rotation ticks, each row followed by its count of ticks:
The counts run from 0 to 90.
[107 184 138 105 168 109 115 125  92 147 144 112 167  86 121 123 162 102
 109 107 113 100 115 135 126 108  99  91  98 176 117 118 152 109 169 184
 110 131 101 107 120 119  89 121 143 139 110  95 182  97 139 168 110 135
  93 105]  77
[119 153 146 125 148 132 101 142 124 132 151 103 132  88 127 139 147 112
 119 100  68  75 144 159 111 133 102 131  93 169 134 126 132  88 152 189
 130 158 103  99 153 108 101 143 121 116 125  60 148  96 126 122 135 119
  84 152]  9
[119 170 139 118 156 142 118 118 100 142 139 119 138  74 116 106 170 130
 108 107  79  76 137 177 110 113  80 115  98 179 125 124 158 112 166 190
 127 144 102 145 140 126  79 119 138 132 128  71 166 117 123 126 129 133
 104 142]  70
[120 149 146 127 153 118 113 115 141 118 146 107 126  89 136 120 167 122
 129  99  85  71 155 170 133 122 113 154  88 178 122 117 149 118 139 171
 120 169 107 104 142 108 114 151 129 125 121  47 157 102 141 129 130 129
  77 129]  21
[117 175 142 113 144 149 126 118 101 131 132 115 122  84 131 141 170 123
 120 113  89  79 149 162 111 122  80 118 109 171 119 124 157 119 156 190
 122 157 106 148 157 125  87 127 138 123 126  53 167 135 130 124 121 128
  94 120]  55
[102 187 138  95 165 120 127 136  86 144 130 129 143  94 126 134 170 107
 125 107 117  99 117 134 132 115  87  91 105 170 115 117 160 119 169 178
 106 137  99 117 126 134  81 126 143 125 112  79 185 114 140 164 117 134
  87 104]  61
[112 141 139 139 166 109 104 120 147 117 149 101 150  79 126 104 172 128
 117  99  80  77 139 173 133 114 111 143  86 185 128 118 137 111 138 182
 120 150 111 103 134 106 117 144 134 136 121  62 156  90 132 139 138 121
  90 138]  5
[114 182 139  99 145 136 124 131  87 147 136 128 125  92 126 145 156 102
 121 106  96  88 128 147 106 129  74  97 109 167 122 121 159 107 175 194
 115 137  95 130 151 128  87 129 136 119 128  66 168 127 129 136 114 136
  91 108]  58
[109 171 131 112 173 109 126 119 136 115 137 115 125  82 142 128 178 113
 139  88 116  81 141 150 147 130 106 139  91 178 105 117 158 133 141 162
 103 163 102  99 125 117 108 147 145 123 110  61 179 119 158 154 132 135
  71  99]  33
[106 181 134  96 169 111 130 112 116 119 141 124 131  95 143 132 172 110
 131  99 122  85 129 137 140 133 101 112 107 171 110 120 160 140 164 167
  96 154 102 115 125 128 106 132 145 116 112  73 190 129 153 165 118 138
  82  99]  47
[114 170 131 117 176 136 125 109 105 134 138 119 153  78 125  95 176 134
 124 109 110  77 128 163 126 105  93 113  85 184 120 111 164 129 148 175
 114 151 121 142 122 131  84 121 152 140 122  78 172 120 132 143 130 129
 100 132]  66
[125 171 136 126 172 145 121 113 115 135 138 119 140  76 116 104 175 127
 115 114  94  73 138 179 122 113  89 118  95 179 119 113 155 116 149 185
 128 147 116 154 126 124  84 115 141 144 122  74 160 120 123 127 125 126
 102 139]  68
[ 98 166 143 105 163  93 111 133 113 145 150 104 167  87 135 121 158 102
 117  99 102  97 119 137 131 116 121 110  92 182 126 119 143 104 164 187
 111 137 100  79 118 108 110 142 131 133 114  90 169  68 137 162 131 127
  77 123]  0
[108 155 152 115 143 113 103 142 126 144 155 109 129  91 127 148 150 100
 118 105  80  87 136 147 121 127  95 118 102 175 133 124 133  87 171 184
 117 150 100  84 149  99 113 150 118 108 125  59 157  91 131 136 132 133
  82 139]  11
[109 178 135 106 136 138 133 125 104 125 128 118 107  97 136 157 154 112
 124 102  84  82 153 156 117 136  71 126 115 158 115 129 157 108 168 186
 117 160  97 125 171 117 101 140 125 105 131  45 165 138 129 126 126 138
  82 119]  41
[103 151 135 119 168 102  99 115 132 131 155 102 160  80 128  99 172 109
 118 102  95  86 132 160 132 109 118 128  78 190 121 108 145 122 145 174
 113 153 106  89 122 108 112 140 140 138 112  77 166  87 140 142 136 128
  87 129]  3
[110 178 130 111 179 127 124 110 101 130 127 116 155  81 126  96 185 126
 121 107 119  86 130 157 128 101  93 113  85 186 112 111 161 137 149 179
 105 143 116 136 122 133  94 126 147 146 117  77 185 118 139 147 121 127
  96 113]  65
[104 187 141  99 160 117 111 134  96 147 144 121 163  88 117 133 163 108
 111 111 106  92 123 139 117 104  92  87  92 174 128 122 146 105 170 191
 108 125 102 104 124 126  86 128 131 133 113  94 182  98 136 159 122 129
  93 115]  76
[108 144 140 124 168 108 104 108 145 114 137 103 129  82 144 110 162 120
 134  97  96  81 144 148 141 122 119 147  86 188 116 111 156 125 138 170
 107 169 110  93 125 107 116 156 140 133 115  64 168 100 154 143 132 129
  74 126]  19
[103 187 130 106 170 119 137 103 111 116 132 119 128  93 143 119 174 117
 140  98 122  91 131 146 141 119 101 116  99 176 104 113 160 146 151 166
 100 154 102 120 120 121 105 137 145 132 118  76 194 129 162 156 122 133
  80  98]  48
[108 164 153 111 144 115 109 143 100 156 146 115 155  91 118 141 152 107
 104 109  91  88 127 150 112 118  87 104 100 169 139 124 133  86 180 197
 118 131  98 102 135 113  95 127 123 125 113  80 157  89 120 140 120 126
  96 136]  89
[113 179 149 108 153 122 120 137  90 156 140 125 151  95 115 138 157 106
 110 119 103  88 123 144 109 114  79  86 109 166 133 130 148  92 181 197
 117 133 102 120 138 126  85 117 133 128 124  88 169 113 127 139 118 137
 105 115]  74
[107 185 137 116 178 119 135 113  98 137 135 123 151  85 127 103 184 122
 119 107 121  89 124 150 135 107  96  99  94 184 112 114 163 126 148 178
 100 146 112 130 114 136  86 127 142 142 110  83 184 122 142 161 122 129
  89 112]  64
[118 158 141 134 175 128 106 119 124 142 143 111 154  73 113  96 172 128
 112 105  87  74 131 172 120 102 100 120  88 183 130 112 149 114 152 186
 120 143 112 129 131 124  94 122 142 146 124  80 165 100 118 133 139 116
  99 143]  83
[120 174 137 108 149 152 115 123  95 154 138 120 143  75 114 129 161 125
 108 116  81  78 142 164 100 118  76 109  99 177 130 125 145 104 169 199
 129 141 106 144 142 122  73 117 131 126 130  71 163 115 116 118 131 130
 100 140]  71
[116 189 141 107 146 145 131 122  91 141 138 125 122  97 120 146 162 112
 117 105  95  84 140 149 106 120  71 100 107 163 128 134 159 103 173 184
 119 146 100 133 150 123  81 120 137 115 133  70 170 130 127 134 122 135
  94 118]  57
[105 184 136 100 174 112 126 116  90 136 131 124 146  90 128 121 173 109
 125 109 122  84 123 144 127 112  86  92 101 174 113 118 162 127 166 170
 110 133 109 117 124 134  87 126 136 131 117  88 187 121 145 164 116 137
  87  98]  62
[ 99 166 141 111 162  86 106 129 126 127 152 102 138  97 136 141 161  97
 132  90 100  92 126 139 143 133 123 120  92 173 116 115 141 104 153 177
 109 144  94  67 125 106 119 156 128 124 115  73 177  84 153 165 120 139
  70 109]  15
[113 180 136 101 134 132 135 135 110 131 134 121 117  95 129 167 164 106
 130 101  97  87 146 148 121 141  77 118 113 164 115 128 158 101 173 181
 115 158  95 119 164 124  89 135 133 104 128  53 176 130 135 130 129 134
  82 113]  42
[111 163 147 108 135 116 114 128 118 138 139 114 111  93 134 166 150 102
 131  95  84  87 143 146 123 139  89 127 107 163 120 126 148  97 165 178
 122 163  96 100 164 114 113 152 127  94 126  48 164 114 144 134 133 136
  67 124]  26
[109 163 149 109 147  97 110 139 119 142 155 110 138  93 130 157 146  91
 117 100  93  99 135 135 131 125 104 117  99 172 127 119 142  93 172 183
 113 143  96  76 143 101 116 152 123 116 116  72 161  94 148 148 121 140
  69 112]  13
[ 98 170 142  98 152 101 124 122 123 127 144 117 118 100 141 158 163  96
 135  95 111  91 131 136 131 135  99 124 103 171 114 119 153 118 156 171
 103 154  98  86 131 110 111 157 130 107 111  69 175 117 153 154 123 143
  66  97]  30
[110 143 149 131 154 120 100 118 140 125 150 104 142  75 127 103 166 122
 112 101  79  71 141 170 124 113 111 141  82 186 129 118 136 104 140 179
 127 154 102 108 139 108 111 141 130 132 123  61 157  88 129 127 132 119
  88 147]  6
[103 172 139 100 174  97 122 117 123 112 140 118 120  90 143 130 174 106
 145  91 115  87 127 131 144 129 114 127  99 179 106 117 160 135 149 161
 104 159  99  92 125 115 110 145 137 124 114  67 183 111 154 154 130 137
  67 101]  32
[108 186 146  99 143 136 117 125  87 158 145 118 137  84 116 140 156 119
 114 112  92  85 123 153 105 110  81  92 107 174 129 122 148 100 179 196
 119 137 101 124 140 124  76 116 129 130 125  85 161 106 123 136 122 131
  96 128]  73
[117 146 140 122 152 129 102 106 138 120 147 103 118  90 130 125 163 120
 128  93  83  71 148 163 125 130 103 145  92 180 114 120 146 116 138 175
 120 165 102 109 152 106 111 152 128 115 124  45 156 110 135 122 136 124
  80 140]  22
[110 183 133 108 172 121 130 109 112 114 123 118 124  81 137 113 187 119
 137  93 118  88 139 159 143 118  96 120  96 185 105 113 169 140 135 167
 106 155 108 121 125 131  94 132 158 131 117  72 190 129 149 154 122 129
  78  99]  49
[112 167 139 100 142 116 122 132 114 132 145 111 115  96 135 161 150  91
 128  99  89  82 146 143 126 145  96 130 111 168 127 120 142 102 172 177
 120 159  91  90 156 105 104 149 127  97 118  60 164 115 141 141 130 144
  70 113]  27
[120 171 140 125 161 146 122 122 103 138 133 118 137  71 120 108 162 139
 120 109  90  78 144 173 111 113  85 113  97 176 123 117 153 106 156 188
 124 148 111 148 138 131  77 113 134 140 128  68 160 121 119 129 130 128
 100 138]  69
[118 174 137 124 160 145 132 110 110 113 123 122 123  76 129 108 184 140
 134  99 104  78 139 166 130 118  84 131  91 176 112 110 164 139 141 178
 115 163 114 143 135 130  88 122 147 133 124  58 167 137 140 128 133 134
  94 118]  52
[107 176 142  96 157 123 119 135  89 162 142 115 162  90 120 128 158 103
 109 113 101  90 120 143 118 110  86  82  99 168 136 129 144  95 180 184
 118 127 101 111 135 120  85 122 129 132 120  87 172 105 123 159 118 133
  86 116]  75
[115 140 146 124 147 123 105 128 135 137 147 101 138  85 125 137 157 113
 113 102  64  74 147 168 116 122 108 135  89 181 136 120 135  96 155 190
 126 157 102 110 148 102 107 141 125 115 129  57 151  95 121 123 140 125
  89 141]  8
[115 179 135 115 175 132 124 103 119 111 129 122 125  79 136 111 181 131
 131  98 109  79 137 160 132 125 100 124  93 176 101 113 165 140 140 163
 105 152 113 132 124 130  92 136 142 131 120  69 183 128 153 140 124 124
  90 113]  50
[119 166 135 122 155 140 122 105 124 109 126 118 107  89 137 129 168 120
 127  93  89  78 153 169 117 137  94 140 103 170 112 118 161 121 148 176
 125 164 104 133 152 117  94 141 135 111 133  46 167 131 138 115 140 133
  73 129]  38
[116 162 149 137 159 135 106 126 115 147 145 113 156  74 116 111 171 121
 111 113  74  73 140 175 110 110  98 120  92 178 133 126 143 103 156 190
 123 141 118 126 140 114  94 117 135 139 120  69 156  94 119 120 133 126
 100 151]  85
[107 149 144 135 175 110 101 110 135 126 152 101 155  75 137 104 172 119
 122  94  95  76 133 163 130 114 121 135  85 189 124 117 140 121 134 174
 114 152 111  89 121 109 115 147 139 142 113  72 159  86 140 136 134 121
  89 137]  4
[102 182 128 102 171 116 120 116  98 130 136 126 153  86 132 114 176 117
 129 109 126  94 119 143 127 112  91  96  95 183 111 107 166 133 162 185
 105 142 105 125 118 131  88 130 140 146 117  94 182 118 149 155 118 138
  89 103]  63
[108 188 138  90 150 118 138 128 105 129 136 123 120  99 142 152 167 106
 137 101 119  98 136 135 133 126  85 101 113 163 110 121 166 123 168 175
 109 148  92 112 131 122  98 142 143 110 116  70 186 134 149 151 119 146
  74  95]  45
[109 164 139 118 144 125 121 128 123 132 138 110 110  95 134 157 152 100
 128  98  78  80 153 155 112 141  87 139 101 168 127 125 145  93 161 183
 122 160  98 111 159 107 107 148 125 100 127  50 163 115 136 119 128 137
  74 125]  25
[107 168 133 118 181 121 110 119 111 132 145 112 175  82 119  91 177 123
 120 108 118  94 121 150 130 106 103 105  83 181 117 113 157 129 149 190
 112 143 109 108 110 111  94 128 138 156 122  88 170  93 135 156 126 125
 101 127]  80
[122 193 138  93 152 132 136 128  86 144 129 124 134  98 121 149 157 109
 124 109 108  92 128 135 118 124  76  98 107 169 128 126 157 106 180 186
 108 136 101 128 138 121  84 127 132 117 125  82 177 129 132 149 117 135
  89 105]  59
[103 166 143 120 174 110 116 126 103 137 146 110 172  84 125  96 171 115
 114 107 116  88 122 149 128  98 103 102  86 182 121 116 153 120 152 180
 108 137 113 110 116 124  90 127 139 150 112  97 177  94 145 159 121 128
  98 112]  79
[106 169 137  97 155 100 122 110 128 119 132 117 125  95 145 147 169 101
 138  93 115  96 131 134 145 129 105 127 102 167 102 114 156 120 151 171
 100 159 101  88 131 115 113 154 130 113 107  65 176 109 152 161 126 140
  66 100]  31
[101 179 138 112 170 111 127 120 102 148 148 113 170  82 126 111 175 108
 114 111 115  97 107 141 123 107 103  91  98 189 124 119 154 119 159 186
 107 129 110 107 117 124  87 127 135 146 113  92 179  94 132 165 121 129
  94 117]  78
[112 148 157 120 135 116 105 132 123 136 148 103 129  92 127 145 144 109
 114 101  77  86 139 158 112 132 104 126  93 172 133 132 133  92 167 187
 130 149 103  84 150 102 112 140 120 106 123  62 153  95 126 123 141 128
  85 137]  10
[114 173 128 115 173 140 131 107 121 110 127 116 130  77 133 107 179 130
 128 100 105  75 145 165 131 120  95 125  91 182 109 108 168 141 140 167
 109 159 108 135 136 129  89 128 150 132 118  56 176 134 148 139 127 129
  90 112]  51
[ 99 152 144 129 173 103 104 126 128 132 149 100 163  77 133 107 178 111
 121  99 102  83 116 155 138 110 120 123  78 184 126 115 139 111 146 184
 109 152 111  84 120 112 116 147 134 142 109  88 168  77 140 152 130 127
  83 131]  2
[113 143 143 139 156 116 109 123 132 128 147 100 136  78 130 128 161 121
 119 104  66  78 141 172 121 121 105 138  81 187 130 122 137  96 155 185
 126 165 113 106 143  99 107 142 122 126 121  59 143  89 130 117 137 124
  81 147]  7
[126 172 131 118 164 146 119 111 115 117 128 126 121  79 135 111 175 136
 128 101  92  79 141 174 128 128  91 134 100 170 115 118 160 121 151 176
 115 160 108 147 146 130  90 118 146 135 130  50 171 140 137 124 125 130
  92 130]  53
[109 194 139  95 151 122 125 133  87 145 135 123 144  90 125 140 164 102
 123 107 117  92 129 146 119 121  78  90 114 166 120 121 159 116 177 184
 111 139 100 112 129 130  88 123 132 124 122  82 181 120 142 158 117 143
  85 105]  60
[110 160 141 106 157 100 115 129 128 119 151 101 141  91 143 129 170 106
 132 102 107  94 132 134 143 120 117 125  84 177 109 114 148 111 155 165
 114 150 107  82 128 105 122 160 132 123 106  71 167  91 155 158 124 140
  72 114]  16
[116 161 131 126 162 130 122 106 131 110 132 116 113  84 141 120 174 126
 140  93 101  76 148 163 136 120 105 149  93 184 105 117 158 136 132 171
 114 167 110 127 136 118 112 143 139 125 124  49 166 124 148 132 126 134
  84 122]  36
[110 143 138 130 164 117 110 117 148 110 142 104 130  86 142 115 178 118
 132  89  90  78 148 160 137 115 127 155  84 180 109 113 153 123 138 171
 114 166 106 104 124 104 114 156 133 133 116  53 156 101 147 135 136 126
  76 128]  20
[104 185 131  98 161 111 127 118 110 126 140 123 125  95 136 140 169 113
 132 100 122 101 126 137 131 126  90 106 105 171 102 112 159 127 159 167
 102 149  97 110 132 128  90 140 141 119 117  76 185 131 151 162 117 146
  83  95]  46
[103 172 140  95 145 120 124 130 116 128 139 114 116  95 138 168 148  97
 129  98  95  90 135 129 131 138  93 126 111 170 115 125 149 102 168 179
 114 157  91  90 147 110 110 144 120  99 119  62 167 110 147 144 123 144
  72 104]  28
[110 185 139  90 139 125 133 123  98 131 138 112 112  91 134 162 154 101
 134 102 105  88 147 135 117 134  81 109 116 161 110 131 162 112 168 180
 114 150  97 108 151 117  89 131 121 104 129  60 174 136 150 141 120 147
  77 107]  43
[114 160 138 125 164 133 105 121 120 143 148 110 153  75 114 106 177 130
 112 114  80  76 142 166 115 109 101 121  88 181 134 121 149 109 150 187
 126 150 117 127 133 114  96 128 136 144 123  73 162  96 122 124 137 122
 105 149]  84
[103 160 139 113 169  94 110 121 140 121 143 103 141  85 144 126 172 109
 136  93 101  89 132 141 143 127 117 134  97 182 111 109 151 119 141 172
 107 153  98  83 122 114 114 154 130 127 108  74 173  91 152 152 127 144
  78 116]  17
[112 157 125 122 160 134 123 105 126 110 131 113 111  77 134 124 173 130
 133  91  96  76 152 166 133 132  98 149  96 176 116 114 162 134 139 174
 118 170 107 120 146 115 105 137 140 117 124  51 169 126 138 125 133 131
  83 127]  37
[120 163 137 111 140 146 130 115 117 124 124 122  96  92 132 158 156 113
 130 106  82  82 148 161 121 139  86 133 109 171 116 122 155 113 158 177
 118 163  98 121 167 115  98 137 138 103 134  47 162 133 135 113 135 138
  85 125]  40
[119 186 139 105 150 141 128 129 105 141 125 129 120  86 125 134 159 115
 121 109  86  78 145 162 102 121  71 113 112 165 125 134 163 107 173 193
 127 149 100 144 153 127  76 118 143 118 133  65 172 135 129 127 124 129
  92 125]  56
[100 164 145 112 152 106 112 136 104 160 146 111 159  88 118 141 151  92
 105 103  95  95 121 142 110 118  96 105  95 168 138 125 130  86 173 203
 116 135  95  94 137 107 102 134 117 127 118  87 168  86 123 150 126 127
  87 122]  90
[119 154 141 121 138 128 111 121 132 123 144 107 111  88 134 149 152 111
 126 101  78  80 153 158 124 133 104 144 105 173 118 127 141  98 156 184
 125 164 104 109 159  97 112 144 122 113 127  44 159 112 135 117 141 130
  77 136]  24
[114 164 155 111 141 129 107 137 102 161 155 111 151  81 116 133 152 105
 105 106  86  81 131 154 104 114  90 101 104 173 137 128 141  83 169 192
 126 134  97 109 140 105  92 130 120 129 126  75 150  93 116 128 129 131
  96 139]  88
[108 157 151 120 152 127 105 133 105 154 143 106 152  83 115 132 146 119
  99 112  76  81 130 158 109 110  90 109  90 181 139 121 136  87 167 200
 133 138 111 109 147 106  90 127 126 125 123  78 154  94 117 129 136 130
 103 148]  87
[119 167 135 119 144 136 122 123 116 128 134 117 102  86 126 144 162 123
 136  96  85  76 151 166 120 132  83 145 104 168 110 124 160 119 152 174
 122 167 101 126 159 112 100 132 140 110 130  40 171 131 138 116 126 133
  84 137]  39
[110 177 143  92 151 103 123 130 121 129 145 112 114 103 136 162 155  95
 134 103  97  94 137 132 131 137 104 127 112 166 119 119 148 111 170 180
 105 152  87  87 149 108 108 159 121 102 112  64 179 113 149 153 124 143
  69  96]  29
[113 171 128 115 168 107 124 105 136 107 130 111 129  91 143 113 178 116
 138  84 103  81 147 158 136 132 102 143  94 179  98 120 165 137 137 161
 106 166  98 115 132 119 113 150 142 129 112  57 175 122 155 144 130 128
  76 112]  34
[115 171 147 113 150 144 115 131  90 153 135 125 143  81 111 131 156 127
 111 117  88  79 132 159 104 117  75 100  95 171 137 126 150 103 176 200
 125 132 107 129 150 120  81 116 125 123 133  74 169 114 115 134 123 129
  99 139]  72
[ 96 155 149 109 159  90 112 127 116 131 151 107 141  92 136 146 161  89
 128  94  99  93 125 127 134 130 114 120 100 180 120 121 135  99 163 181
 114 144  93  68 137 105 113 153 124 117 108  73 167  91 143 157 126 141
  74 107]  14
[107 163 148 111 145 104 104 143 118 146 154 107 136  95 129 157 149  92
 117  98  89  90 132 140 128 128  94 117 100 176 129 126 134  91 168 183
 121 145  91  75 145 105 106 157 119 107 114  71 153  88 134 140 131 140
  74 125]  12
[ 93 149 138 115 170  95 103 130 120 134 147 105 160  85 133 117 174 105
 119 108 103  94 120 142 138 104 118 109  84 187 122 116 138 114 151 179
 112 150 103  78 111 111 110 139 132 139 110  87 162  84 135 164 135 131
  87 118]  1
[108 181 139  90 150 117 133 128 106 132 141 119 119  99 133 162 165 105
 139  98 111  92 133 133 126 131  80 111 111 168 109 122 163 115 171 175
 108 147  94 114 152 119  86 137 133 110 120  65 182 124 148 149 119 146
  74 105]  44
[119 174 131 112 150 149 126 112 101 133 132 119 116  84 126 128 174 128
 127 103  88  77 148 169 120 119  76 124 101 174 124 121 162 120 151 190
 120 160 103 152 141 126  81 120 145 123 124  58 166 140 134 120 121 129
  96 124]  54
[111 157 131 121 167 117 116 102 137 109 131 110 125  85 146 120 179 124
 141  92 105  76 149 163 146 126 110 146  91 185 108 115 163 129 136 167
 109 175 111 118 136 122 109 145 138 127 124  58 177 123 146 131 132 130
  84 118]  35
[115 175 131 126 173 137 121 111 109 126 134 120 146  80 119  95 177 141
 120 108 100  77 135 177 127 103  89 118  94 178 121 120 162 129 140 179
 114 146 118 142 128 125  80 117 147 147 115  70 168 119 132 136 127 130
 100 136]  67
[104 149 134 124 170  99 106 116 141 113 143 103 140  81 145 120 170 110
 131  93 102  88 135 150 148 130 123 144  86 182 112 119 148 120 143 173
  99 157 102  88 128 104 115 156 132 132 111  63 165  98 148 154 125 134
  70 116]  18
[123 147 143 118 143 128 112 114 133 124 142 105 119  86 131 134 155 114
 126  98  75  68 150 164 122 126 106 149  96 183 122 124 145 116 144 183
 123 171 104 112 149 102 117 145 133 107 131  47 158 110 136 117 143 136
  81 132]  23
[113 162 146 125 176 123 105 114 113 139 144 110 160  75 120  96 171 133
 116 108  91  77 128 163 128 100 106 122  78 190 127 118 153 127 142 182
 119 140 121 128 127 115  97 128 142 151 114  90 166  99 134 140 139 121
 102 137]  82
[114 160 143 126 184 117 117 114 116 136 144 111 171  74 126  89 182 126
 111 110 100  88 126 165 133  99 107 116  75 190 118 111 148 121 141 182
 117 144 111 121 112 117  95 128 138 151 119  89 171  97 135 147 122 124
  94 129]  81
